0: [4, 4, 4, 5, 5, 4, 4, 4, 4, 4, 3, 4, 4, 4, 4, 5, 4, 3, 5, 4, 4]
1: [4, 4, 4, 5, 4, 4, 4, 4, 4, 4, 4, 4, 4, 4, 5, 4, 4, 4, 5, 3, 4]
2: [4, 3, 3, 5, 5, 4, 5, 4, 3, 5, 3, 4, 4, 5, 3, 5, 4, 3, 5, 4, 3]
3: [4, 5, 5, 3, 4, 4, 3, 5, 5, 3, 5, 4, 4, 3, 5, 4, 3, 5, 4, 3, 5]
4: [8, 8, 7, 3, 3, 8, 3, 7, 7, 3, 7, 8, 8, 3, 6, 3, 4, 8, 3, 7, 8]
5: [3, 5, 5, 4, 4, 3, 4, 4, 5, 3, 4, 3, 3, 4, 5, 4, 3, 5, 4, 3, 5]
6: [4, 4, 4, 5, 5, 4, 4, 4, 5, 4, 4, 4, 3, 4, 4, 4, 3, 4, 4, 4, 4]
7: [4, 3, 3, 6, 5, 4, 6, 3, 3, 6, 3, 4, 4, 7, 3, 6, 4, 3, 6, 4, 3]
8: [9, 9, 9, 3, 3, 9, 3, 9, 7, 3, 9, 9, 9, 3, 7, 3, 9, 9, 3, 9, 9]
9: [4, 4, 4, 4, 4, 3, 4, 4, 5, 4, 4, 3, 3, 4, 5, 4, 4, 4, 4, 3, 4]
10: [3, 5, 5, 4, 4, 3, 3, 5, 5, 3, 5, 3, 4, 3, 5, 4, 3, 5, 3, 3, 5]
11: [4, 3, 3, 6, 6, 4, 7, 3, 3, 7, 3, 4, 4, 7, 3, 6, 4, 3, 6, 4, 3]
12: [3, 4, 5, 4, 4, 3, 4, 4, 5, 4, 5, 3, 4, 4, 5, 4, 3, 5, 4, 4, 5]
13: [4, 4, 4, 4, 5, 4, 4, 4, 5, 4, 4, 3, 3, 4, 4, 4, 4, 4, 4, 3, 4]
14: [4, 3, 3, 5, 5, 4, 5, 3, 4, 5, 3, 4, 4, 5, 4, 5, 4, 3, 5, 4, 3]
15: [4, 4, 4, 5, 5, 4, 4, 4, 4, 4, 4, 4, 4, 4, 4, 5, 4, 3, 5, 4, 4]
16: [4, 4, 4, 5, 7, 4, 4, 4, 5, 4, 4, 4, 4, 4, 5, 4, 4, 4, 5, 4, 4]
17: [4, 5, 5, 3, 3, 4, 3, 5, 5, 3, 5, 4, 4, 3, 5, 4, 4, 5, 3, 4, 5]
18: [4, 4, 4, 4, 4, 3, 4, 4, 5, 4, 5, 3, 3, 4, 5, 4, 4, 4, 4, 4, 4]
19: [6, 6, 7, 3, 3, 6, 3, 6, 6, 3, 7, 6, 6, 3, 6, 3, 6, 7, 3, 6, 7]
20: [4, 3, 3, 5, 6, 4, 6, 3, 3, 6, 3, 4, 4, 6, 3, 5, 4, 3, 6, 4, 3]
21: [3, 4, 5, 4, 4, 3, 4, 5, 5, 3, 5, 3, 3, 3, 5, 4, 3, 5, 4, 3, 5]
22: [4, 4, 4, 5, 5, 4, 4, 4, 4, 4, 3, 4, 4, 5, 4, 5, 4, 3, 5, 4, 3]
23: [4, 3, 3, 5, 5, 4, 6, 3, 3, 6, 3, 4, 4, 6, 3, 6, 4, 3, 6, 4, 3]
24: [4, 3, 3, 6, 6, 4, 6, 3, 3, 6, 3, 4, 4, 6, 3, 5, 4, 3, 6, 4, 3]
25: [4, 4, 4, 4, 4, 4, 4, 4, 5, 4, 4, 4, 4, 4, 6, 4, 4, 4, 4, 3, 4]
26: [4, 3, 3, 6, 7, 4, 8, 3, 3, 8, 3, 4, 4, 8, 3, 6, 4, 3, 6, 4, 3]
27: [4, 3, 3, 6, 6, 4, 7, 3, 3, 7, 3, 4, 4, 7, 3, 6, 4, 3, 6, 4, 3]
28: [3, 5, 5, 4, 4, 3, 3, 5, 5, 3, 5, 3, 4, 3, 5, 4, 4, 5, 4, 3, 5]
29: [4, 4, 4, 5, 4, 4, 4, 4, 5, 4, 4, 3, 3, 4, 5, 4, 4, 4, 5, 4, 4]
30: [3, 4, 5, 4, 4, 4, 3, 4, 5, 4, 5, 4, 3, 4, 5, 4, 3, 4, 4, 3, 5]
31: [4, 3, 3, 6, 5, 4, 6, 3, 3, 6, 3, 4, 4, 6, 3, 5, 4, 3, 6, 4, 3]
32: [4, 5, 5, 3, 3, 4, 3, 5, 5, 3, 5, 4, 4, 3, 5, 4, 4, 5, 3, 4, 5]
33: [9, 9, 9, 3, 3, 9, 3, 9, 7, 3, 8, 9, 9, 3, 7, 3, 9, 9, 3, 9, 9]
34: [4, 4, 3, 5, 5, 4, 5, 3, 4, 4, 3, 4, 4, 4, 4, 5, 4, 3, 5, 4, 3]
35: [4, 3, 3, 6, 6, 4, 6, 3, 3, 6, 3, 4, 4, 6, 3, 5, 4, 3, 6, 4, 3]
36: [4, 4, 4, 5, 5, 4, 4, 4, 4, 4, 4, 4, 4, 4, 5, 5, 4, 4, 5, 4, 4]
37: [3, 4, 4, 4, 4, 3, 3, 4, 5, 3, 5, 4, 3, 4, 5, 4, 3, 5, 4, 4, 5]
38: [3, 5, 5, 3, 4, 4, 3, 5, 5, 3, 5, 4, 3, 3, 5, 4, 4, 5, 4, 3, 5]
39: [4, 3, 3, 5, 5, 4, 5, 3, 3, 5, 3, 4, 4, 5, 3, 5, 4, 3, 5, 4, 3]
40: [9, 9, 9, 3, 3, 9, 3, 9, 8, 3, 9, 9, 9, 3, 8, 3, 9, 9, 3, 9, 9]

[4, 3, 3, 6, 7, 4, 8, 3, 3, 8, 3, 4, 4, 8, 3, 7, 4, 3, 6, 4, 3] --> 26
[4, 3, 4, 5, 5, 4, 5, 3, 3, 5, 3, 4, 4, 5, 3, 5, 4, 3, 5, 4, 3] --> 39
[4, 3, 3, 5, 5, 4, 5, 3, 3, 5, 3, 4, 4, 5, 3, 5, 4, 3, 5, 4, 3] --> 39
[3, 5, 4, 4, 4, 3, 3, 5, 5, 3, 5, 3, 3, 3, 5, 4, 4, 5, 4, 3, 5] --> 28
[7, 7, 7, 3, 3, 7, 3, 7, 6, 3, 7, 7, 7, 3, 6, 3, 7, 7, 3, 7, 7] --> 19
[4, 4, 4, 5, 4, 4, 4, 4, 5, 4, 4, 4, 4, 4, 5, 5, 4, 4, 5, 4, 4] --> 36
[4, 3, 3, 6, 7, 4, 8, 3, 3, 8, 3, 4, 4, 8, 3, 7, 4, 3, 6, 4, 3] --> 26
[4, 4, 4, 5, 5, 4, 4, 4, 4, 4, 3, 4, 4, 5, 4, 5, 4, 3, 5, 4, 3] --> 22
[7, 7, 8, 3, 3, 7, 3, 7, 7, 3, 8, 7, 7, 3, 6, 3, 8, 7, 3, 7, 8] --> 19
[4, 4, 4, 5, 5, 4, 5, 4, 4, 5, 3, 4, 4, 5, 4, 5, 4, 3, 5, 4, 3] --> 22
[4, 4, 4, 5, 4, 4, 4, 4, 5, 4, 4, 3, 4, 4, 5, 5, 4, 4, 4, 4, 4] --> 29
[4, 4, 4, 5, 5, 4, 5, 4, 4, 5, 3, 4, 4, 5, 4, 5, 4, 3, 5, 4, 3] --> 22
[4, 3, 4, 5, 5, 4, 5, 4, 4, 5, 3, 4, 4, 5, 4, 5, 4, 3, 5, 4, 3] --> 14
[4, 4, 4, 5, 5, 4, 4, 4, 4, 4, 4, 4, 4, 4, 4, 5, 4, 3, 5, 4, 3] --> 15
[4, 3, 3, 6, 7, 4, 9, 3, 3, 9, 3, 4, 4, 9, 3, 7, 4, 3, 6, 4, 3] --> 26
[7, 7, 7, 3, 3, 7, 3, 7, 6, 3, 7, 7, 7, 3, 6, 3, 7, 7, 3, 7, 7] --> 19
[4, 3, 3, 6, 7, 4, 9, 3, 3, 9, 3, 4, 4, 9, 3, 7, 4, 3, 6, 4, 3] --> 26
[4, 3, 3, 6, 7, 4, 9, 3, 3, 9, 3, 4, 4, 9, 3, 7, 4, 3, 6, 4, 3] --> 26
[7, 7, 7, 3, 3, 7, 3, 7, 7, 3, 7, 7, 7, 3, 6, 3, 7, 7, 3, 7, 7] --> 19
[4, 3, 3, 5, 5, 4, 5, 3, 3, 5, 3, 4, 4, 5, 3, 5, 4, 3, 5, 4, 3] --> 39
[6, 7, 7, 3, 3, 6, 3, 6, 6, 3, 7, 6, 6, 3, 6, 3, 6, 7, 3, 6, 7] --> 19
[4, 4, 4, 5, 5, 4, 5, 4, 4, 5, 3, 4, 4, 5, 4, 5, 4, 3, 5, 4, 3] --> 22
[4, 4, 4, 5, 5, 4, 5, 3, 4, 5, 3, 4, 4, 5, 4, 5, 4, 3, 5, 4, 3] --> 14
[3, 4, 4, 4, 4, 3, 4, 4, 5, 3, 4, 3, 4, 4, 5, 4, 3, 4, 4, 3, 5] --> 5
[5, 6, 6, 3, 3, 6, 3, 6, 6, 3, 6, 6, 6, 3, 6, 3, 6, 6, 3, 6, 6] --> 19
